Every row has one hidden group. Groups can overlap: rows of different groups may look alike. The first row asked about is in group 0, and each new group gets the next number.
The rows in order, each followed by its group:
-0.40;0.15;0.83;0.14;-0.35;-1.43;0.50;0.93;0.11;0.38;-0.20;-2.00;-0.43;-1.15;-0.75;0.32;0.88;-0.63;-0.48;-1.52;-0.40 0
-0.63;1.16;0.45;-0.62;-0.31;-1.55;-0.42;0.50;-0.94;-0.31;0.04;-0.58;-0.71;0.92;-0.90;0.85;1.01;0.96;-1.00;-2.38;-0.32 0
-0.15;-1.49;-1.51;-0.05;-0.86;0.69;0.31;-0.31;-0.55;-1.52;-0.95;1.38;-0.87;-1.21;0.55;0.61;0.70;0.27;-0.75;0.35;0.21 1
1.15;-0.90;-0.73;1.16;0.51;3.98;-0.67;-2.87;0.30;-1.82;-0.50;1.97;0.35;0.53;1.08;-0.99;0.13;-1.17;1.95;3.34;0.01 2
0.24;0.79;0.11;-1.10;0.04;-1.59;0.92;1.82;-0.30;0.26;0.13;-0.73;0.43;0.55;-0.73;0.42;-0.60;0.31;-0.77;-1.12;1.29 1
-0.73;-0.50;-0.24;-1.18;-0.15;0.67;0.99;-0.24;1.22;0.00;-0.53;0.38;0.35;-1.69;-0.30;0.25;0.50;-1.64;0.90;0.76;0.47 0
-0.71;-0.28;-0.50;-1.02;-0.11;0.79;0.86;-0.86;0.90;0.01;-0.42;0.56;0.33;-1.52;-0.47;-0.26;0.25;-1.61;0.64;0.61;0.34 0
1.33;0.74;-0.43;-0.64;0.24;-0.19;1.76;1.31;0.67;0.39;-0.52;0.53;0.62;0.93;0.66;0.44;-2.14;0.66;0.83;1.11;0.71 2
-0.84;-1.63;-1.74;1.39;0.48;2.35;0.95;-2.12;-0.32;-1.35;1.20;3.76;-0.17;-0.22;-0.01;-0.40;0.76;-1.24;0.71;1.21;1.65 3
-0.15;1.32;0.94;-0.68;0.01;-0.54;-2.68;-0.75;1.41;2.24;1.95;0.05;0.21;2.62;1.21;-1.61;-1.90;1.34;-0.97;-0.14;-1.59 2
0.64;0.18;0.13;-0.75;1.94;-0.47;-1.93;-0.64;0.46;1.61;0.67;1.41;1.97;2.17;0.26;-2.21;-1.36;-0.74;-2.70;-0.41;-0.03 2
-0.98;1.15;1.22;0.13;-0.82;-1.49;0.74;1.60;-0.07;1.03;1.02;-1.42;-0.62;0.31;-1.32;0.99;1.24;0.96;0.34;-2.00;-0.22 0
-0.50;-0.79;-0.42;-0.42;0.07;1.18;-0.96;-0.98;0.53;-1.36;-0.98;0.26;0.37;-1.04;0.09;-0.83;0.03;-0.90;0.51;1.02;-0.31 1
-0.62;1.84;1.05;-0.32;0.16;-1.64;-0.25;1.05;-1.05;-0.13;0.11;-0.34;-0.41;0.76;-1.06;0.86;1.44;0.92;-1.13;-2.33;-0.49 1
0.24;0.43;1.57;-0.16;-0.34;-2.44;-0.16;2.07;-0.52;1.14;0.27;-1.83;0.18;-0.41;-0.42;2.44;0.72;0.64;-1.01;-1.74;-0.16 0
1.49;-0.30;-1.31;0.21;0.68;0.01;0.48;1.70;1.11;0.75;-0.38;2.08;0.48;1.58;0.31;0.03;-2.24;1.24;-0.65;1.01;0.16 2
-0.37;1.32;0.55;-0.14;0.07;-1.65;-0.11;1.02;-1.22;0.18;-0.10;-0.18;-0.39;0.75;-1.58;1.10;1.23;1.03;-0.90;-2.76;-0.02 1
0.30;0.13;0.20;-1.21;-0.90;-1.09;-0.10;2.31;-1.06;0.15;0.10;-0.33;-0.91;0.84;-0.47;1.51;0.23;1.07;-1.63;-1.27;0.21 0
-0.24;-0.84;-0.46;-1.04;-1.22;-0.17;-0.07;-0.06;0.07;-0.61;-0.54;-0.59;-0.58;-1.06;-0.36;0.38;0.03;-0.53;-0.48;0.07;-0.16 3
-0.68;-1.34;-1.27;-0.08;0.38;0.94;-0.01;-1.61;0.41;-0.90;-0.18;1.37;-0.21;-1.09;0.01;-0.23;0.67;-0.88;0.29;0.52;0.11 1
0.55;-0.40;-0.38;0.51;0.39;3.58;-0.30;-1.77;0.28;-2.09;-0.55;1.95;0.76;0.09;0.83;-1.07;-0.44;-1.23;2.06;3.15;-0.17 2
0.21;-1.42;-1.98;0.15;0.96;2.52;-0.18;-1.55;0.42;-1.05;0.08;2.74;0.22;0.09;0.13;0.49;-0.16;-1.42;1.38;2.22;1.20 3
1.05;0.91;-0.66;-0.97;0.08;0.26;1.87;1.10;0.85;0.11;-0.14;0.28;0.88;0.27;0.64;0.35;-1.85;0.51;0.57;1.44;1.43 2
-0.03;0.74;2.27;0.02;-0.04;-2.31;2.16;3.07;0.29;1.38;1.94;-2.25;0.23;0.53;0.08;2.37;1.65;0.29;1.05;-2.42;0.56 0
0.75;-0.38;-0.14;0.53;-0.96;0.44;0.29;-0.01;0.16;-0.31;0.05;-1.63;-0.03;-1.10;0.32;-0.60;-0.21;-0.65;-0.68;0.80;-0.22 3
-1.10;-0.90;-0.65;0.35;-1.61;-0.09;0.15;-0.83;-0.30;-0.96;-0.91;0.44;-1.19;-1.04;-0.68;0.02;0.89;0.08;-0.78;-0.61;-0.48 3
-0.05;-1.02;-1.18;-0.66;-0.95;0.35;0.19;0.20;-0.33;-0.89;-1.29;0.89;-1.11;-1.00;-0.20;0.60;0.52;-0.11;-0.54;0.07;0.03 1
-0.34;-0.60;-0.60;-1.16;-0.01;0.63;0.94;-0.98;1.40;0.21;-0.15;0.27;0.42;-1.72;-0.17;-0.21;0.21;-1.70;0.58;0.64;0.24 0
-0.86;-0.24;-0.39;-0.37;0.75;0.03;-0.74;-0.32;0.62;-0.31;-0.45;-0.76;-0.11;0.99;-0.60;-1.01;-0.58;0.06;0.46;-0.29;0.64 3
-0.71;0.59;1.05;-0.21;-0.82;-1.67;1.50;1.69;0.06;0.93;0.81;-1.64;-0.46;0.51;-1.27;0.88;1.49;0.66;0.41;-2.12;-0.29 0
-0.50;-0.01;-0.01;-0.35;0.09;-1.43;-1.47;0.35;-1.11;0.03;-0.56;-0.31;-0.39;-0.12;-0.52;0.34;0.03;0.33;-1.65;-1.59;-0.05 1
0.18;1.84;2.10;0.57;0.29;-1.56;2.16;3.47;-0.74;1.84;2.00;-1.61;0.10;1.44;-0.46;2.23;1.35;1.48;0.16;-1.71;0.66 0
-0.13;-0.39;-0.16;1.29;0.47;-0.31;-0.75;-0.28;-0.78;1.04;0.05;-0.90;0.13;-0.68;0.79;-0.32;0.14;-0.19;-0.30;-0.59;-0.60 3
-0.08;-0.37;-0.05;-0.09;0.52;-0.27;-1.62;-0.20;0.11;-0.03;-0.05;-0.68;-0.10;0.69;-0.18;0.20;-0.58;0.13;0.29;-0.11;0.65 3
0.29;0.82;-0.61;-0.78;1.71;-0.92;1.01;2.24;0.64;0.44;0.25;0.70;0.15;1.91;-0.72;0.39;-1.85;0.92;0.53;-0.18;0.70 1
-0.91;0.74;0.10;0.20;1.52;-1.14;-0.44;-1.00;-0.77;0.45;-0.16;0.36;0.25;0.29;0.20;-1.39;0.81;1.18;-1.19;-0.55;-1.30 3
-0.56;-1.48;-0.58;0.10;-1.84;0.21;-0.16;-0.42;-0.23;-0.99;-0.86;0.56;-1.13;-1.29;-0.27;0.72;0.54;0.02;-0.98;0.10;-0.21 1
0.13;-0.09;-0.80;-0.67;-0.67;0.45;0.12;0.22;0.15;-0.98;-0.86;-0.44;-0.48;-0.94;-0.01;0.04;-0.84;-0.86;-0.20;0.94;-0.28 2
0.43;0.81;1.29;0.94;0.90;1.07;0.27;-0.78;0.79;0.79;1.00;-0.47;-0.02;0.27;1.53;-2.85;-1.42;0.55;1.45;2.09;-0.25 2
1.26;-0.43;-1.37;0.39;-1.06;2.66;0.08;-0.06;0.52;-1.67;-1.39;1.12;-0.44;-1.22;0.58;0.16;-0.81;-0.89;1.33;2.87;-0.49 2
-0.37;-0.19;0.86;-0.97;-0.37;-1.93;0.99;1.57;-0.03;0.20;0.54;-1.47;-0.14;-0.21;-0.51;0.82;0.56;0.08;-0.41;-1.08;0.33 1
0.29;-0.01;0.07;-1.08;-0.42;-1.21;0.48;1.38;-0.28;0.03;0.07;-0.75;-0.41;-0.07;-0.46;0.71;-0.56;-0.69;-0.60;-0.24;0.87 0
-0.72;-0.40;-0.58;-0.49;-0.25;-0.91;-1.19;0.48;-0.15;-0.04;-0.73;-0.29;0.05;0.33;-0.66;-0.37;-0.57;0.67;-1.01;-0.54;0.14 1
1.60;0.62;0.56;2.21;0.63;-1.18;-1.51;-0.20;0.97;1.57;1.09;-0.57;2.09;1.60;1.25;-0.29;-1.35;2.28;0.27;-0.24;-1.67 2
0.44;1.01;2.33;1.59;0.56;1.16;-1.02;-0.93;-0.53;2.23;2.14;-2.62;0.03;0.25;2.76;-0.98;-1.17;1.13;0.81;0.09;-0.88 2
0.07;-1.02;-0.86;1.34;-0.84;0.80;-0.31;-1.81;-0.43;-0.77;-0.69;-0.29;-0.45;-1.09;0.47;-1.40;0.14;-0.88;-0.70;0.14;-1.26 3
-0.92;-0.27;-0.34;-0.75;-0.44;-1.19;-0.78;0.31;-0.68;-0.66;-0.56;-0.34;-0.62;-0.05;-0.34;0.13;0.26;0.47;-1.56;-1.39;-0.14 3
1.22;0.68;1.23;-0.31;1.07;-1.42;-1.15;-1.28;-0.84;1.48;-0.62;0.61;0.73;0.15;0.54;-1.40;-1.75;2.55;-1.87;-0.55;0.24 1
0.28;-0.27;-0.86;-0.63;-0.63;0.46;0.03;0.12;0.10;-0.88;-1.00;-0.48;-0.36;-0.93;-0.18;-0.02;-1.02;-0.84;-0.29;0.91;-0.39 2
0.80;0.11;0.72;0.97;0.66;2.26;-0.54;-2.31;0.62;-0.01;0.79;-0.17;0.47;0.67;1.85;-2.12;-0.86;-0.61;1.61;1.77;-1.57 2
1.14;0.27;0.69;1.07;0.32;3.43;-0.26;-1.72;1.38;-0.73;-0.03;0.60;0.81;0.28;0.74;-1.52;-0.87;-1.13;2.73;3.06;0.16 2
-0.05;-1.30;-1.32;1.26;-0.19;2.33;0.11;-2.71;0.17;-0.85;0.07;2.25;0.48;0.18;0.09;-0.57;0.81;-1.89;0.61;1.68;0.55 3
-1.01;-0.58;-0.81;-0.34;-0.18;0.56;0.22;-0.77;0.97;-0.27;-0.14;0.37;0.83;-1.09;-0.38;-0.80;0.04;-1.61;0.52;0.40;0.26 0
-0.18;2.19;2.24;0.14;-0.60;-2.43;0.49;3.06;-0.31;1.52;1.20;-0.97;-0.11;0.63;-1.70;2.31;2.53;1.25;0.51;-2.02;-0.25 0
-0.19;-1.43;-1.46;-0.07;-0.89;0.65;0.29;-0.28;-0.46;-1.38;-0.94;1.33;-1.03;-1.16;0.49;0.66;0.73;0.36;-0.70;0.21;0.17 1
-0.89;-1.34;-1.12;1.46;-0.21;1.28;0.09;-1.97;-0.29;-1.18;0.00;1.74;-0.62;-1.04;0.05;-0.88;0.82;-0.54;-0.18;0.29;0.14 3
-0.13;-1.30;-1.69;0.45;0.71;2.39;-0.18;-1.42;0.67;-1.55;0.06;2.54;0.44;-0.51;0.19;0.37;0.13;-1.37;0.66;1.96;0.97 3
-0.68;-0.10;-0.18;-0.83;-0.66;-0.55;-0.01;0.02;-0.06;-0.41;-0.67;-1.52;-0.61;-1.02;-0.79;-0.34;0.11;-0.73;-0.53;-0.44;-0.06 3
1.35;1.19;1.17;-1.26;1.09;-2.04;-0.44;1.54;-0.26;1.18;0.41;-0.04;0.11;0.50;-0.11;-0.16;0.43;1.54;1.44;-0.06;1.15 1
-0.50;0.28;0.60;0.78;1.00;-1.89;-1.18;0.20;-1.28;1.88;0.43;-0.94;1.31;0.87;1.33;1.49;1.09;0.90;-0.24;-0.96;-0.70 1
0.06;-0.69;0.46;2.12;-0.62;2.42;-0.97;-2.45;-0.12;-0.35;-0.31;0.71;-0.18;-0.61;1.50;-2.12;-0.83;-0.29;0.72;1.62;-1.24 2
-0.68;-0.20;-0.30;-1.08;-0.66;-0.43;0.04;0.00;0.01;-0.51;-0.73;-1.37;-0.65;-1.06;-0.96;-0.36;-0.02;-0.96;-0.49;-0.45;-0.23 3
-0.25;0.75;0.44;-1.20;0.03;-2.14;-0.58;0.51;-1.01;0.20;0.03;-0.48;0.06;-0.04;-1.30;0.63;-0.16;0.07;-1.37;-1.72;0.37 1
0.74;1.05;1.37;0.42;2.15;-0.89;0.17;0.34;-1.96;1.41;-0.12;-1.65;0.13;1.78;0.15;1.05;-0.71;2.26;-0.07;-2.29;-0.42 1
-0.01;1.42;1.81;0.54;0.07;-1.79;1.93;2.73;0.15;1.60;1.15;-2.09;-0.51;0.98;-0.68;1.26;1.51;0.41;0.96;-1.66;0.50 0
0.61;-0.27;-0.74;1.27;-0.60;3.40;0.04;-2.42;0.47;-1.79;-0.48;1.51;0.50;0.10;0.86;-1.12;0.25;-1.63;1.56;3.02;-0.26 2
